In the rows, zero is written as 128.
Named moves come first, each a turn or a mirror and shown by rows before and after it. Which of them, in which order, take the first row of each pair that follows to the second? Write the first one first, as in the answered first pair.
sov (before |-> after):
[116 150 139 126 110 160 116  99 115 122 135 156 136 114 133 130  86] |-> [125 153 148 118 117 160 117 117 121 117 135 152 137 128 147 131  78]
[ 89 121 136 131 129 136 116 162 115 151 132 149  90 120 138 133  95] |-> [ 83 123 128 139 123 136 114 149 111 152 131 153  91 111 129 132 100]
[148 123 144 129 147 121 124 104 162 123 127 143 136 128 110 126 149] |-> [154 123 150 125 150 122 125 111 165 122 128 139 137 133 117 127 146]
Zali (before |-> after):
[ 71  73 136 163  86 103 116 103  39 138 121 155 142  74 106 138 138] |-> [ 67  71 143 161  83 104 122 110  39 137 121 164 140  75 110 145 130]
[ 78 138 141 120 135 104 140 143 121 106 110 148  99 143 132 114 102] |-> [ 99 135 146 114 133 116 143 147 113 111 117 166 109 149 144 113  91]
[210 116 119 114 123 160 137  98  95 115 153 204 156 119 135 120 119] |-> [218 115  97 132 125 148 118  68  97 116 147 166 153 118 108 104 146]
lamaf (before |-> after):
[ 92 118 137  87 125 119  76 176 116 128 118  72 148 152 153 147 119] |-> [ 56 124 136  97 115 106  86 168 122 122 103  84 135 125 135 154 131]
[ 65 136 147 114 120  96 139 145 134 116 106 116 103 118 126 139 129] |-> [ 75 144 147 117 116 108 157 139 132 113 104 159 105 108 133 131 120]
[ 88 101 129 123  95 131 143  99 150 113 100 174 133  95 132 146 123] |-> [125 101 132 116  97 147 145  99 145 116 110 191 146 109 149 137 109]
bifil (before |-> after):
[ 86 135 155 118  99 112 138 187 138 149 126 131 122 103 121 173 118] |-> [138 147 162 112 116 130 159 195 149 138 126 158 130 123 152 151 105]
[ 90  89 132 141  94 155 127 126 125 167 125  73 122 136 112 151 121] |-> [ 82 121 139 144 100 159 180 128 152 137 100 155 107 104 126 138 115]
[101 118 146 123  89 134 141 135 114 129 143 161 133  98 138 155 125] |-> [149 121 148 116 102 149 143 144 116 127 150 165 143 124 161 137 115]
[182 132 111 137 119 163 147  84 118 127 147 196 147 101 135 109 124] |-> [184 101 102 134 111 156  93  84  89 155 168 121 161 128 121 124 131]
Then:
(2 to 3 moves a pair)
[110 134 153 109 110 144 133 150  96 150 139 183 161  93 137 163  73] |-> [133 129 151 105 110 152 121 151  90 155 147 171 172 109 142 159  67] -> sov then lamaf
[128 146 124 139 134 131 158 133 149 108 107 163 108 102 134 110 140] |-> [168 141 120 137 134 144 150 127 146 116 114 160 124 121 143  97 135] -> lamaf then Zali
[111 116 113 142 154 103 135 158 137 114 112  95 121 105 129  96 129] |-> [114 120 106 152 147 105 137 141 136 117 105 115 120  94 120  89 136] -> bifil then sov
[195 118  97 135 144 131 111 106 135 152 140  69 143 163 125  96 137] |-> [140 163 126 129 151 129 190 133 175 108 108 181 108 113 148 103 118] -> bifil then Zali then bifil
[ 70 108 157  99 124 126 136 187 126 119 138 110 119 126 167 161  99] |-> [103 117 161  97 133 139 155 188 134 110 136 139 125 132 187 142  88] -> lamaf then bifil
[108  87 132 115 195 103  98 149 131 149 123 106 153 146 134 165 124] |-> [ 83  89 133 120 191  97 102 147 132 145 118 118 145 129 126 173 127] -> Zali then lamaf
[151 131 168  95 151 139 111 147  92 113 150  56 167 183 159 152 112] |-> [ 52 146 175 102 140 105 130 152 108  96 121  74 129 128 129 179 128] -> Zali then bifil then sov
[128 119 138 114 133 125 113 136 107 131 144 136 140 134 142 123 116] |-> [120 130 142 116 137 124 129 139 120 121 134 151 132 126 144 118 117] -> lamaf then bifil then bifil
[186 148 120 148 140 125 164  96 142 117 108 164 143 136 151  84 134] |-> [175 151 115 152 153 107 156  98 158 111  94 119 131 140 142  80 154] -> Zali then sov then Zali
[ 83 100 133 132  99 104  77 167 144 134 128 143 118 138 110 162 116] |-> [151  97 132 127 106 131  68 160 136 146 146 148 141 169 134 139 104] -> bifil then Zali then bifil
[155 157 124 130 108 173 177  68 102 126 106 196 177 136 108  47 105] |-> [140 112 116 127 102 149  99  75  69 161 130  62 188 173  77  73 126] -> bifil then lamaf
[ 64 129 134 118 112  96 132 170 120 132 142 101 120 115 138 150 121] |-> [ 78 147 113 142 100 110 157 126 126 122 126 168 120  79 126 121 133] -> bifil then sov
[100 130 112 156 136 132  89 138 179 128  80 101 131 119 133 110 138] |-> [ 93 136 116 156 137 134 103 142 185 122  78 116 125 112 137 109 133] -> sov then lamaf
[148 121 114 120 118 155 134 131 108 123 135 186 153 101 123 135 101] |-> [168 103 108 117 123 154 103 130  96 139 150 129 163 128 121 134 108] -> lamaf then sov then lamaf
[121 165 145 123 135 136 132 115 144 112 116 155 125 118 108 123 128] |-> [137 148 148 112 144 130 103 129 137 123 129  93 132 152 113 127 129] -> sov then bifil then lamaf
[139 136  96 121 143  95 132 142 152  75 145  57 107 117 119  70 146] |-> [131 140 110 108 150  96 144 166 160  73 146  62 104 123 134  78 135] -> Zali then bifil then bifil
[107 127 148 123 103 149 130 115 111 132 139 166 150  98 121 145 101] |-> [129 123 162 105 122 148 128 147 119 132 148 141 151 131 148 148  88] -> sov then lamaf
[196 125 148  77 166 105 121 159 141 109 138  80 137 207 180 114 126] |-> [184 125 131  90 166  88 111 145 151 107 129  49 126 200 159 109 150] -> Zali then Zali
[115 137 149 104 138  77 124 151 147 126 126 102 127 146 123 181 159] |-> [135 140 160  94 141  93 140 167 149 123 134 131 135 155 145 181 139] -> Zali then bifil then bifil
[154 171 112 150 156 125 142 111 141 116 104 143 149 134 128  99 136] |-> [128 162 113 152 158 105 121 121 139 121 104  84 143 140 112 112 151] -> Zali then bifil then Zali
